128 stands for zero in the data rows.
Here is a table of points, one per row:
[124  94 112 113  90 177 144  98 112 168 141 151 112  92 133 114 117 162 140 125 168 145 151 168
 102 130 140  71 118 125  65 146]
[ 97 140 129 170 136 178 151 132 131 110 155 122 121  99 159 125 141 110 128 134 193  31 131 124
  99 153 162 160 117 109 125 109]
[142 155  69 148  99  84 152 149 105 126  80 158 150 123 103  94 123  97 137 155  97 103 153  93
 192 122 188  75  99 121 139 135]
[142 188 150 153 136 152 148 201 150 144 122 206 111  94  72 141 144 160 160  91 100 160  67 159
  67 138 147 146 134 131 156 147]
[ 63 121  70 122 131 193 160 124 138 106  94 149 160 135 169 142 117  89 166 121  89 142 115 143
 168 187 162 170 120 122 149 121]
[142 142 176  96 131 107  60 139 114 122 191 114 176 129 155 109 119 111 125 157 101 153 122 127
 154 128  93 107 105 163 168 109]
[171 174 158 142 124 141 134 164 110 133 104 138 137 133 157 114 165  70 156  73 187 167 145 131
 101 135 122 106 146 171 153 134]
[158 140 144 107  67 145 109 195  96 162 137 103 170 114 183 201 114 128 113  88 114  95 135 142
 138 116 125 101 101  95  99 142]
[136 122 206 154 188 150  84 110 123 197 137 152  82 135 162 138 153 123 159 199 159 114 112  84
 160 114 162 131 135 107  83 149]
[101 176  51  54  95 112 102  94 117 156 166 143 103 183 170 134 190 165 151 166 138 166 113 101
  69  88 101 111  67  43 128 136]
[108  88 134 136 146 100 141  98 104 139 145 137 132  95 144 167 201  74 136 116  89  85  99 191
 114 125 131 169 195 164 134 133]
[131 180 158  71 163 116 142  74 138 182 163 160 157  91 117  99 147 136 126 138 155 148 140 145
 158 154 155 127 110 126 127  78]
[162 103 137 119 190 122 168 146 126 120 120 100 166 145 180 181 137 180 231  68 150 170 120 109
 131 108  66  41 155  92 149 141]
[137 127 106  86 191 106 157  98 118 138  93 101 113 125 150 114  95 136 213 135  99  74 179 124
 127 137 132 175 102  75 203 158]
[133  79  67 109 105 144 105 175 135  95 134 127  97  45 123 132 126 137 147 116 113 106 129 125
 107 105  84 102 114  91  70 140]
[124 116 129 124  91 206 129  73 193  89 110  92 200 145 117 136  94  73 177 178 132 172 134 164
 112 128  99 128  88 134 111 151]
[147 104 124 129 138 108 115  93 109 132 146 115 113 187  62 103 122  96 155  89 133 167 125 156
 111 115 116 175  83 137 139 164]
[ 92 103  94 150  87  64 124 165 179 173  76 137 153 134 165 141 145 179 103 137 151 162 183 115
 118 171 102 174 157 188 187 159]
[119 168 136 117 150 119 118 162 133  74 119  97 152 100 135 115 191 116 134 151 132 142 121  71
 135 133  77 173 137 153 107  86]
[149 124 100 211 165 135 107 150 126 122 145 107 158 186 143  91 110 166 136 195 118 184 126  83
  89 133 142 144 130 134  94 163]
[101  87  82 133 101 114  97 104  63 111  85  72  80  89 116  93 137 118 135 111 157 132 109 102
  74 155 164 138 171 145 127 188]
[118 129 175 131 149 108 144 147 104  40 117 124  93 140 144 165 121 155 137 164 117 128 149 174
  79 125 155 120 147  86 167 132]
[ 84 110 103 162  95 181  91 117 101 115 131  99 210 117 117 120 154 187 125 118 101 145 119 139
  97 131 156 105 180 158 155 157]
[125 128 131 104 117 126  92 110  97 143 121 212 178 157 102 134  52 102 182 182 119  93 108 176
 166  97 108 124 153 140 171 130]
[119 132  98 216 156 118 140 110 183 152 107 106 112 231 137 100  95 154  85  90  55  71  82 144
 118 109  77  65 176  52 161  62]
[131 142 137 153 146 122 154 131 124  72 120 170 133  96 188 110 128 163 111 151 163 133 108 134
 147  84 154 126  97 136 123 123]
[133  99 141 166 140  54 142 122 140 140 119  80 162 135 135 107 113 143 102 104 163 103  93 134
 133 140 179 110  70 152 128 127]
[ 31 109 133 147 182 143 100 108 141 125  64 157 160 116  97 154 199  94 118 138 164 108  93 132
 142  66  71  70  63  76  99 164]
[119 176 162 150 148 107 119 104 133  83 168 163 123 115 101  93 129  91 134 126 119 165 171 117
 148 171 176  62 134  95 149 148]
[148 158 139 128 123 120 108 178 195 163  77 142 101  83  90 129 115 147 142 156 138 122 185 152
 107 127 127 128 117 102 175 160]
[124  92 166 120 110 105 168 124 152 113 141  97 128 103  76  93 145 186  87 155 143 103 105  96
 206 107  70 156 130 138 108 153]
[108 117 103 122 196 187  75 141 113 144 143 116  71 161 127 128  85  74 114 122 131 146 103  54
 134  86 112 132  99 203 175  68]
[108  87 137  87 128 176 127 188 136 162 152  43 141 127 149 117 175 109 149 156 147  96  97 152
 148 154 143  57 135  96 126 115]
[130 128 173  84 106 160 106 143  34 107 106 143 156 142 185  86 118 101 100  93 107 139 130  96
 124  96 107 148 155 107 134 155]
[125 108 141 105 136 167  52 160 171  86  71 119  76 104 123 129 139 139 138  85 111  93  50 123
 180 172 124 132 142 164 160 111]
[133  98  80 143 166 114 166 120 108 115 126 199 158 119 179 180 137  88  80 139 108 159 106 113
  99 187 128 151 154 107  90  74]
[162 116  78 131  84  86  96 131 188  97 179 142 115 133 134 139 109 103 149 103  84 128  83 143
 118 161 121 136  48 170 115 122]
[154  98 139 139 112 151 123  98 200  74 114 132 128 108 156 116 137  89  70 137 146 126 195  39
 157 105 119 148 133 102 141 140]
[ 83 129 139 127 142  90  64 129 193 105 153  93  81 145 108 133  74 126 128 136 188 148 188 191
 102 136 110 107 143 136 100  89]
[215 105 112  86 159 165  96 151 131 108 104 150 150 158  95  81 124 153 103 188  70  89 142 148
 107 143 140 110 125 173 103 181]
[161  87 154  97 111  86 163 139 160  69 118 114 180 152  94 117 151  96 159 159 106 134 170 139
  99 108  90 132 181 138  79 103]
[166 154 120 126  86 114 117  92 104 128 121 108  98  91 112 164 127 104 109 175 102 124 121 100
 118 151  53 132 219 129 127 145]
[114 120 131  91 157  86  96  91  79 126 119 113 146  80  75 104  37  93  97  83 115 129 114  92
  88 152 115 124 147  92 104 156]
[186 184  87 155 102  93 125  85 139  65 163 151 123 184 149 147 159 170 108  85 120 119 127 120
 183 108 108 122 149 137 118 176]
[114 121  85 162 165 147 121 155 100 146 122 140 173 146 142 133  79 145  91 146 200 129 152 148
 184 138 113 166 133 120 118 143]
[ 99 136 151 126 154 121 135 109 138 125 120 116 158 161 147 152 142 154 135 115 118 119 134 185
  92 105 170 181 104 150 138  70]
[156 153  92 175 113  98  79 169  97 135 174 101  85  98 139 102 109 119 122 126 127 152 128 202
 202 131 156 152 126  86  90  96]
[174 128 116 131 167 120 140 130 190 191 148 104 145 117  92 208 125 149 149 139 155 157 138  83
 138 151 119 125  76 148 118 130]
[100 114 173 157  76 174 122 105 119 159 149 161 168  93 125 218 126 147  94 138  87 146 134 113
 132 169 112 138 140 137 110 107]
[143 205 153 139  91 123 120  96  78 152  27  82 120 122 142 140 110 119 126 123 105 205 136 163
 179 153 124 138 128  96  82  43]
[ 94 150 122 140 106  93 143 140 147 109 104 175 127 125 120 124  75 102 177  71 155 122 160 133
 135  51 156 120 147 177 100 113]
[144  95 107 123 181  98 113 119  77 156 153 148 106  78 105 176 165 137 132 151  73 131 132 128
 165 100 156 101 147 186 167 140]
[136 117 196 146 131 208 152 105 158 173 162 131  74  83 155  95  96 150 149  99  79 138 199 129
 137 128 123 104 178 145 121 137]
[138 104 192 146  67 133 149 130 103 110 130 142  75 200 114 170 104 128 119 100 169 101 123 151
 150 101 119 145 113 102 169 143]
[125 172 127 106 144 115 192 132 149 171 147 164 132  93 158 101  68 148  97 168 112  90  77 137
  92 104  81 147 122 143 142 158]
[157 134 109 184 143 178 132 136 140 125 116 119 112 106  84 127 122 120  82 156 137 149 142 135
  66 113 179  85 154 116 144 126]
[107 163  91  80 113  78 150 130 106 114 146  39 121 117  83 198  99 120 146 161 108  90 159  98
 132  99 183 108 150 130  79  99]
[ 97 169 151 128 126  94 154 129 132  94 134 100 127 144  91  89 162 176 131 176 135 154  92 152
 167 122 122 114 134 125 146 165]
[156 189  96 138 147 145 175  75  79 108 138  82  94  86 152 149 144 159 131 105 155 109 139 154
 151 166  88 120 101 178 156 151]
[176 116 167 110 109 116 162  90 143 143  67 137 136 148 150 131 139 101  95 105 139 114 151 155
  78 140 202  81 136 151 115 140]
[149 128 110  89  81 118 151 158 161 148 104 126  54 163 191 106 165  82 140 182 137 160  80 164
 154 160 130 179 163 117  72 128]
[107  85 104  86  82 113 129 141  84 158  67 122 114 149 130  97 115 139  99 115 173 139 123  95
 123 113 142 126 120 169 186 126]
[ 54 179 151 115 127 134 142 166 109 158 162 125  95 172 150  97  99 145  88 107  78 101 195 119
 118 101  79 154  81 163  87 169]
[166 112 128 132 150 114 179 155 114 140  86 147  81 125 125 139 118  70  78 104 103 176 137 116
 109 125  92 141  74 102 129 125]
[162 152 147 138 117 149 124 108 159 163  74 100 140  99  91  99 156 125 129  76 104 150  82  96
 176  76 148 133 120 127 125 141]
[ 57  73 109  75  94 125 155 108 145 145 189 167  74 188 128 136 165 112 123 120 136 191 133 112
 174 181 155  95 187 143 170 152]
[176 162 143  66 118 138  67 139 160 159 114 120 114 168 123 163 180 138  88 137 108  69 143 102
 116 104 162 162 130 131 155 100]
[ 92 164 140 110 105 159 215 119 104  79 123 125 102 138  79 143 141 116 123 123 137  79 144 105
 111 187 120 105  69 151 150  86]
[115 117 135 130 200 109 125 177 102 101 120 132 126 154 127 167 176 143 109 107 115 148 162  90
 124 117 155 140 135 123  65 148]
[160 109 148 172  76 130 199 156 101 153 177  90 150 129 100  77 125 124 163 169 124 151 118  98
 116 111 158 186 110  78 207  87]
[ 84 186 133 194 103 139 123 173  92 137 120 143  90 104  97 132 170 112 195 157 158  98 137 115
  89 132  82 150 162 150 128 103]
[111 122 190 122 140 104 127 118 151 123 117 149 146 170  95 127  65 163 136 115 154  98  73 100
 135 199 172 179 147  70  83 150]
[143 131 144 153 135 128 121 145 159  94 135 124  97 114 171 125  79  87  96 165  98 119 116 145
 161 175  96  81  89 100 168 169]
[141 152 162  86 133 135  82 140 109  83 165 142 168 124 126 128 137 153  39 137 168 131 138 194
  78 131 128 107  96 124 144 108]
[143 184 106 120 156 176 150  89 139 192 144 114 125 140  87 121 136  89 110  77 161 122 100 175
 119 110 117 172 143 131 112 188]
[118 121 123 187 123 114 132 101 110 102 122 112 119 152 101 137 103  96  99 176 138 182 114 160
 153  79 125 123 125 133 157 147]
[136  56 128  80 218 130 136 143 135 103 172 103 118  69 110 100 134 142 116  84 150 141 143 198
 157 107 114 174 137 105 143 111]
[ 81 139  99 105 146 105 109 164 163 159 115  97 183 131 174 161 110 115 122 120 137 137 149 143
 163 144 157 142 171 145 153 176]
There is one direction along which these points spread out most. How far along it is each point below, from 0 to 99? 50 is the average, and the first point above lies past it. One standard deviation of the points above along it is 16.
[112 131 162 109 134 121 132  92 133 110  97 104 100 127 131 160  73 171 129 153 120 135  40 105
  71 118 150  94 134 166 115 111] 47
[147  99 139 182 141 114 121  62 106 122 139  98 121 160 169  71 181 101 165 114 104  50 131 150
 120 192 114 111  98 190  97 148] 53
[113  99 151 100 114 141 128 124 124 104 120 158  92  94 178  79 112 216 173 128  93 171 118  94
 111 122 138 138  88 163  74  78] 56
[ 94 130 123 134 126 135 100 149 131 133 145 180 149 168  71  94 143 143 156  87  96  93 165 133
 151 172 153 123 105 102  87 112] 42
[ 93 158 110 123 124 131 198 179 173 164 187 115 159 109 130  58 133  70  74  82  83 129  98  84
  86 111 124 101 167 128 115  93] 54
[119  40  98 124 102 130 182 168 107 168 121 147 124 166  76 159 136 149 110 141 121 134 137 163
 170 112 110 110  81 115 113 109] 44
[195 147  70  88 119 148 139 147 111 107 165 184 153 151 105 112 108 136 154 105 236  97 100  82
 131 159 121 117 182 130 119  91] 55
[121  95 152 171  63  36  92 105 146 177 164 181 150  97 165 125 132  79 167 127 156 101 105 112
  82  99 105 105  96 106 133 115] 43
[162  85 116 146 153 187 144 110 128 122 142 135 141 153 147 149 120 145 147 144 131 103 142 109
 132  49 154 134 163 170  88  88] 57
[156 111 160 160 123 112  89 130  75 143 134 125 161 141  82 142 140 168 126  95 122 141 169  74
 101 185 103 155 100  97 122 107] 49
[112 134 124 121  94 144  95 103 156  91 170 106 130  80 150 189 128 135 124  89  93 127 107 111
 135  71 194 197 128  83 158 178] 58
[124 115  75 102 113 127  81  38 131 142  96 154 124  91 122  83 167 187 115 118 140 119 176 146
 126 114 110 140 147  96 150  33] 57
